Each pair is two rows. How far apart are they, by a hidden measure? 0 means very close, and 20 very far. Two or three weighted sums of its numbers give each row a place; it is the straight-line distance between the places.
tensor([-0.42, -1.26, -0.81, -0.46, -0.85, -0.68, 0.69, -0.33, 0.25, 0.06])
tensor([1.36, 1.00, 0.77, -0.50, 1.56, 0.91, 0.26, -0.69, 0.69, 0.16]): 4
tensor([-0.38, -1.66, -0.66, 0.04, -0.79, -1.96, 1.68, -0.54, -1.34, 0.69])
tensor([-0.34, 1.63, 0.22, 2.16, 0.24, 0.14, -1.16, 0.34, -0.83, -0.33]): 13
tensor([1.17, -0.03, 1.02, 0.65, -0.22, 1.10, -1.44, -0.13, 0.72, -1.78])
tensor([-0.45, 1.12, -0.36, 0.42, -0.45, -0.77, -0.02, 0.41, 0.34, -0.37]): 4
tensor([0.87, -0.34, 0.99, 1.17, -0.23, 0.54, -1.71, 0.09, 0.06, -1.23])
tensor([-0.76, -1.12, -1.03, -0.77, -0.55, -1.33, 0.65, -0.94, -1.27, 0.35]): 8
tensor([-1.57, -0.58, 0.26, 1.62, -2.20, -0.48, -0.50, 0.18, -0.04, -1.03])
tensor([-0.74, 0.60, 0.03, 0.13, -0.57, -0.95, 0.49, 0.55, 0.28, -0.31]): 3
tensor([0.49, -0.31, 0.78, 1.45, -0.60, 0.36, -1.49, 0.07, -0.13, -0.78])
tensor([-0.92, -1.19, -1.63, -0.46, -0.71, -1.50, 1.04, -0.56, -1.25, 1.25]): 2
tensor([0.60, 0.08, -0.01, -1.60, 1.73, 0.80, 0.63, 1.58, 0.22, 0.99])
tensor([1.49, -1.30, 1.62, 0.38, -0.34, 0.83, -1.65, -0.29, 0.26, -1.63]): 13
tensor([-0.46, 0.77, -0.25, -0.12, -0.25, -1.02, -0.24, 0.55, 0.31, -0.40])
tensor([-1.03, -1.08, 0.08, 1.28, -2.09, -0.86, -0.46, 0.33, -0.89, -1.17]): 8
tensor([-0.97, -1.03, -0.23, -0.75, -1.27, -1.43, 1.21, -1.35, -0.87, 0.35])
tensor([0.90, 0.54, 1.19, 0.73, -0.10, 1.55, -0.98, -0.43, 0.11, -1.31]): 7
tensor([-0.29, 1.67, -0.39, 0.90, 0.07, -0.18, -0.17, 0.79, -0.41, -0.07])
tensor([-0.64, 1.13, -0.36, 1.19, -0.65, -0.92, -0.10, 0.71, -0.38, 0.06]): 4
tensor([-0.22, 1.44, 0.53, 0.18, 0.40, 0.14, 0.03, 0.08, 0.24, -0.28])
tensor([-0.33, 0.94, 0.68, 0.07, -0.07, 0.91, 0.30, -1.12, 0.33, -0.58]): 3
tensor([0.09, 0.06, 0.21, -1.24, 1.10, 0.47, 0.24, 0.94, 1.15, 1.36])
tensor([-0.69, 0.13, -1.31, -1.00, 1.02, -0.55, 0.60, 0.40, -1.82, 1.86]): 9
tensor([-0.95, 1.05, -1.56, 1.55, -1.01, -1.22, -0.24, 1.20, -0.87, 0.90])
tensor([0.41, 0.02, 0.53, 1.25, -0.28, 0.85, -0.82, 0.25, 0.64, -0.68]): 6
tensor([1.10, -0.88, 1.08, 0.95, -0.56, 1.57, -1.82, -0.13, 0.57, -1.76])
tensor([-0.60, 1.56, -0.31, 1.40, -0.07, -0.28, -0.85, 0.62, -1.20, -0.55]): 4
tensor([-0.34, -0.16, -1.18, -1.09, 1.06, -0.69, 0.93, 0.68, -1.58, 1.77])
tensor([0.57, -1.22, 0.89, 0.08, -0.42, 0.77, -1.05, 0.27, 0.66, -0.67]): 1
tensor([1.48, 0.31, 1.26, 0.45, 0.27, 1.31, -0.91, -0.09, 0.84, -1.77])
tensor([0.38, 0.35, 0.50, 0.78, -0.29, 1.49, -0.65, 0.02, 0.16, -0.79]): 2
tensor([0.49, 1.03, 0.87, 0.08, 1.42, 0.67, -0.07, -0.91, 0.22, 0.27])
tensor([1.66, 1.68, 1.48, -0.24, 1.80, 2.28, -0.60, 0.15, 0.92, -0.48]): 9
tensor([0.32, -0.87, -1.21, -1.48, 1.03, -1.15, 0.92, 0.64, -1.40, 1.35])
tensor([-0.01, 0.24, 0.28, -1.87, 1.43, 0.64, 0.87, 0.71, 1.48, 1.43]): 6
tensor([1.75, 1.54, 1.57, -0.28, 1.24, 1.75, -0.23, 0.38, 1.21, -0.53])
tensor([1.39, -0.39, 1.33, 0.70, 0.24, 0.98, -1.56, 0.08, 0.76, -1.13]): 6
tensor([1.03, -0.18, -0.66, -1.51, 1.56, 0.67, 0.43, 1.63, -0.48, 1.62])
tensor([0.02, -1.99, -0.47, 0.67, -0.78, -0.46, -0.88, -0.22, -0.20, -0.31]): 9
tensor([0.05, 1.48, 1.02, -0.26, 1.25, 1.15, 0.41, -0.66, 0.13, 0.58])
tensor([0.92, 0.48, 0.92, 0.23, 0.11, 1.01, -0.52, 0.11, 0.91, -0.98]): 4
tensor([0.94, 1.17, 1.11, -0.96, 1.58, 0.70, 0.44, -0.53, 0.48, 0.16])
tensor([-1.13, 0.81, -0.35, 0.14, -0.34, -0.53, 0.33, 0.80, 0.29, 0.25]): 7
tensor([0.69, -0.05, 1.00, -1.67, 1.73, 1.10, 0.29, 1.03, 0.59, 1.53])
tensor([0.26, 1.31, 0.80, -0.60, 1.23, 0.99, 0.75, -0.61, 0.75, 0.22]): 3
tensor([0.84, 0.10, 1.36, 0.87, 0.21, 1.55, -1.35, -0.03, 0.48, -0.98])
tensor([0.70, -0.61, -0.97, -1.25, 1.04, -1.06, 0.35, 0.62, -2.00, 1.60]): 8
tensor([0.07, 1.42, 1.01, 0.09, 1.43, 1.17, 0.32, -0.56, -0.23, 0.47])
tensor([-0.63, -1.12, -1.94, 0.45, -0.61, -1.67, 0.71, -0.36, -1.59, 1.36]): 4
tensor([0.81, 0.56, 1.14, -0.24, 0.51, 1.12, 0.38, 0.24, 1.63, -1.28])
tensor([-1.77, -1.13, -0.48, -0.61, -1.48, -1.31, 1.68, -1.04, -1.21, 0.79]): 15
tensor([2.41, 1.28, 1.47, -0.22, 1.54, 1.84, -0.96, 0.11, 1.13, -1.05])
tensor([-0.88, -1.22, -0.61, -0.13, -0.65, 0.03, 0.60, -0.57, -0.16, 0.24]): 5
tensor([-0.54, 1.74, 0.25, 0.99, 0.64, 0.29, -0.30, 0.33, -0.28, -0.37])
tensor([-0.45, 1.15, -0.34, 1.28, -1.02, -0.56, -0.01, -0.05, -0.81, -0.67]): 5
tensor([-0.80, 0.95, -0.64, 0.27, -0.44, -0.97, 0.70, 0.56, 0.42, 0.12])
tensor([-1.77, -0.69, 0.45, 0.97, -1.65, 0.11, -0.66, 0.12, -0.53, -1.09]): 10
tensor([0.39, -0.22, -0.88, -1.63, 1.44, -1.00, 1.32, 0.49, -0.95, 1.28])
tensor([0.26, 1.65, 0.70, -0.25, 1.26, 1.45, 0.60, -0.62, 0.54, 0.22]): 3
tensor([-0.86, -0.30, -1.24, -0.40, -0.20, -0.34, 0.76, -0.67, 0.25, 0.35])
tensor([-0.59, 1.87, -0.33, 2.19, 0.40, -0.23, -1.30, 0.58, -0.71, -0.75]): 4
tensor([0.80, 0.08, 1.51, 0.78, 0.02, 1.16, -0.83, -0.19, 0.29, -1.42])
tensor([-0.38, 1.65, 0.45, 1.44, 0.38, 0.44, -0.91, 0.35, -0.51, -0.47]): 3
tensor([-0.16, -1.03, 0.55, 1.25, -2.15, -0.10, -0.64, -0.69, -0.14, -2.02])
tensor([0.83, 0.15, 0.23, -1.11, 1.79, 1.09, 0.25, 1.07, 0.29, 1.39]): 7
tensor([1.25, -0.04, 1.26, 1.13, -0.02, 1.46, -1.38, -0.38, 0.15, -1.63])
tensor([0.47, 0.18, 0.54, -2.11, 1.67, 0.26, 1.41, 0.51, 1.15, 1.56]): 6
tensor([0.79, -0.90, 1.46, 1.26, -0.92, 1.29, -2.02, 0.10, 0.17, -1.64])
tensor([0.17, -1.57, -0.41, 0.77, -1.04, -0.15, -0.28, -0.46, -0.10, -0.17]): 10
tensor([1.59, -0.24, 1.43, -0.05, 0.03, 0.74, -1.35, 0.31, 1.47, -1.48])
tensor([0.93, 0.65, 1.05, 0.17, 0.33, 1.69, -0.64, -0.19, 0.90, -1.41]): 4
tensor([0.55, 0.02, 0.60, -2.27, 1.47, 0.31, 1.00, 0.69, 1.11, 1.32])
tensor([-0.36, 1.43, 0.03, 1.58, 0.25, 0.24, -0.83, 0.55, -1.04, -0.71]): 3
tensor([1.54, -0.01, 1.68, 1.57, -0.15, 1.27, -1.79, -0.15, 0.02, -2.09])
tensor([-0.88, -0.68, -1.03, -0.81, -0.63, -0.99, 0.88, -1.15, -0.38, 0.03]): 9
tensor([-0.22, 0.13, -1.10, -1.05, 1.09, -0.69, 1.06, 0.41, -1.55, 1.72])
tensor([-1.14, -0.30, -1.40, -0.54, -0.19, -1.03, 0.57, -0.58, -0.20, 1.08]): 3
tensor([-0.63, 0.41, 0.01, 0.71, -0.53, 0.41, -0.44, 0.07, 0.05, 0.09])
tensor([0.96, 0.86, 0.74, 0.53, 1.14, 0.96, 0.19, -0.71, 0.08, 0.50]): 14
tensor([-1.13, -0.77, -0.58, 1.55, -2.38, -0.72, -0.66, 0.45, -0.38, -0.83])
tensor([0.51, 1.22, 0.86, -0.95, 1.26, 1.21, 0.54, -0.42, 0.94, 0.16]): 1
tensor([-0.10, -1.56, -1.11, -0.56, -0.39, -0.48, -0.17, -0.34, 0.14, 0.09])
tensor([-0.58, -0.79, -0.49, 1.57, -2.83, -0.91, -0.33, 0.43, -0.66, -1.15]): 4
tensor([-0.09, 0.21, 0.65, 1.23, -0.68, 0.62, -0.64, -0.85, -0.18, -1.13])
tensor([1.02, 0.48, 1.26, -0.48, 0.50, 1.19, -0.18, 0.24, 1.57, -1.49]): 8
tensor([-0.23, -0.98, -1.25, -0.01, -0.76, -1.66, 1.04, -0.60, -1.48, 1.13])
tensor([-1.26, 1.91, -0.02, 0.97, 0.29, 0.46, -0.38, 0.06, -0.36, -0.06]): 13
tensor([0.33, 0.40, 0.68, 0.57, -0.03, 0.72, -0.85, 0.33, 0.76, -1.03])
tensor([-0.26, -0.10, -0.39, -1.13, 1.12, -1.14, 1.15, 0.59, -1.60, 1.32]): 6
tensor([-0.50, -1.02, -1.01, -0.54, -0.58, -1.90, 1.52, -0.66, -0.59, 0.65])
tensor([0.45, -0.25, 0.56, -1.48, 0.64, 0.23, 0.79, 0.62, 1.03, 1.49]): 4
tensor([1.55, -0.72, 1.59, 1.25, -0.96, 1.31, -2.06, -0.25, 0.03, -2.12])
tensor([0.60, 0.23, 1.19, -1.44, 1.95, 1.62, 0.37, 0.68, 0.92, 1.41]): 12
tensor([-0.27, -1.60, -0.86, -0.32, -0.41, -0.43, -0.11, -0.25, -0.34, 0.06])
tensor([1.07, -0.44, 0.61, -1.36, 0.97, 0.32, 0.52, 0.38, 1.41, 1.23]): 9
tensor([1.52, -0.09, 1.18, 0.30, -0.06, 0.99, -1.47, 0.08, 0.78, -1.20])
tensor([-1.63, 1.28, -0.62, 0.42, -0.65, -0.80, 0.60, 0.53, 0.07, 0.19]): 9
tensor([0.84, 0.02, 0.87, -2.46, 1.41, 0.33, 0.97, 0.75, 1.53, 0.94])
tensor([-0.45, -1.39, -1.27, -0.49, -0.64, -1.80, 1.63, -0.67, -0.77, 1.10]): 12
tensor([-1.21, 1.36, -0.65, 1.23, -1.03, -0.43, -0.11, 0.44, -0.23, 0.15])
tensor([-1.42, -1.35, -0.85, -0.56, -1.15, -1.43, 1.18, -0.96, -1.17, 0.61]): 9
tensor([1.56, 1.10, 2.11, -0.88, 1.51, 1.63, -0.08, 0.22, 1.42, -0.59])
tensor([-0.23, -0.95, -1.43, -0.18, -0.98, -1.90, 1.32, -0.62, -0.97, 0.97]): 8
tensor([1.03, -1.06, 0.93, -0.16, -0.14, 0.59, -1.33, 0.28, 0.90, -0.61])
tensor([0.21, 1.60, 0.89, -0.32, 1.46, 1.22, 0.42, -0.63, 0.72, 0.23]): 9
tensor([1.49, 0.76, 0.43, 0.19, 1.28, 0.98, -0.65, -0.88, 0.53, 0.47])
tensor([-0.38, 1.77, 0.98, 0.74, 0.44, 0.41, -0.39, -0.14, -0.32, -0.35]): 6
tensor([-0.59, -0.22, -1.07, -0.40, 0.08, -0.42, 0.50, -0.66, -0.13, 0.47])
tensor([0.73, -1.22, 0.77, -0.01, -0.37, 0.67, -1.00, 0.43, 0.77, -0.43]): 2
tensor([0.02, 1.31, 0.95, -0.53, 1.24, 1.43, 0.86, -0.47, 0.51, 0.20])
tensor([-1.16, -0.27, -1.16, -0.25, -0.23, -1.10, 0.77, -0.66, -0.23, 0.81]): 5
tensor([-1.06, -1.72, -0.63, -0.34, -1.24, -1.73, 1.11, -0.81, -1.13, 0.70])
tensor([-1.29, -0.62, 0.54, 2.09, -2.37, -0.23, -0.34, -0.09, -0.07, -0.87]): 9
tensor([-0.07, -1.15, -0.70, 0.52, -0.70, 0.17, -0.60, -0.86, 0.07, -0.29])
tensor([-0.83, -1.03, -1.15, -0.64, -0.62, -1.18, 0.74, -0.69, -0.72, 0.26]): 3
tensor([0.02, 1.47, 0.74, 0.96, 0.32, 0.40, -0.96, -0.11, -0.32, -0.68])
tensor([0.85, -0.01, 1.10, 0.23, -0.12, 0.72, -0.90, -1.23, -0.02, -1.44]): 6
tensor([-0.72, -1.20, -1.75, 0.29, -0.62, -1.62, 0.92, -0.83, -1.54, 1.43])
tensor([0.32, 0.18, 0.20, -1.42, 0.91, 0.36, 0.84, 0.57, 1.25, 1.44]): 9
tensor([-1.23, -1.33, -1.54, -0.05, -0.84, -0.13, 0.31, -0.47, -0.85, 0.81])
tensor([-0.80, -0.90, -1.57, -1.03, -0.51, -1.26, 0.76, -0.47, -0.42, 0.17]): 5
tensor([-0.10, 0.66, 0.84, 0.55, -0.01, 1.77, 0.36, 0.21, 0.74, -0.61])
tensor([0.17, -1.19, -0.51, -0.53, -0.53, -0.28, 0.05, -0.41, 0.25, 0.14]): 14
tensor([-0.37, 1.13, -0.58, 1.27, -0.91, -0.80, -0.46, 0.39, -0.52, -0.87])
tensor([0.87, -1.00, 1.25, 1.29, -0.95, 0.98, -1.28, 0.25, 0.40, -1.50]): 10
tensor([-0.14, -1.35, -0.49, 0.86, -0.60, 0.22, -0.42, -0.91, 0.15, -0.12])
tensor([-0.55, -0.09, -1.06, -0.38, 0.06, -0.27, 0.61, -0.75, 0.66, 0.28]): 8
tensor([-1.36, 1.50, -0.99, 1.89, -1.01, -0.86, 0.39, 0.71, -1.22, 0.84])
tensor([0.95, 0.36, 0.89, 0.39, -0.15, 1.32, -0.34, -0.11, 0.71, -1.09]): 7
tensor([0.70, -0.20, 1.01, 0.09, 0.00, 0.84, -0.66, 0.19, 0.89, -0.96])
tensor([0.22, 1.46, 0.66, 0.77, 0.65, 0.27, -0.74, 0.09, -0.12, -0.87]): 1
tensor([-0.54, -0.61, -0.73, -0.64, -0.27, -0.40, 0.94, -0.92, -0.38, 0.09])
tensor([0.11, 0.25, 0.54, -1.52, 0.95, 0.23, 1.14, 0.59, 1.29, 1.82]): 8
tensor([-1.03, -0.92, -1.87, -0.01, -0.23, -0.75, -0.11, -0.90, -0.56, 0.75])
tensor([-0.47, -0.78, -0.85, -0.52, -0.31, -0.54, 0.86, -0.51, 0.07, 0.15]): 7
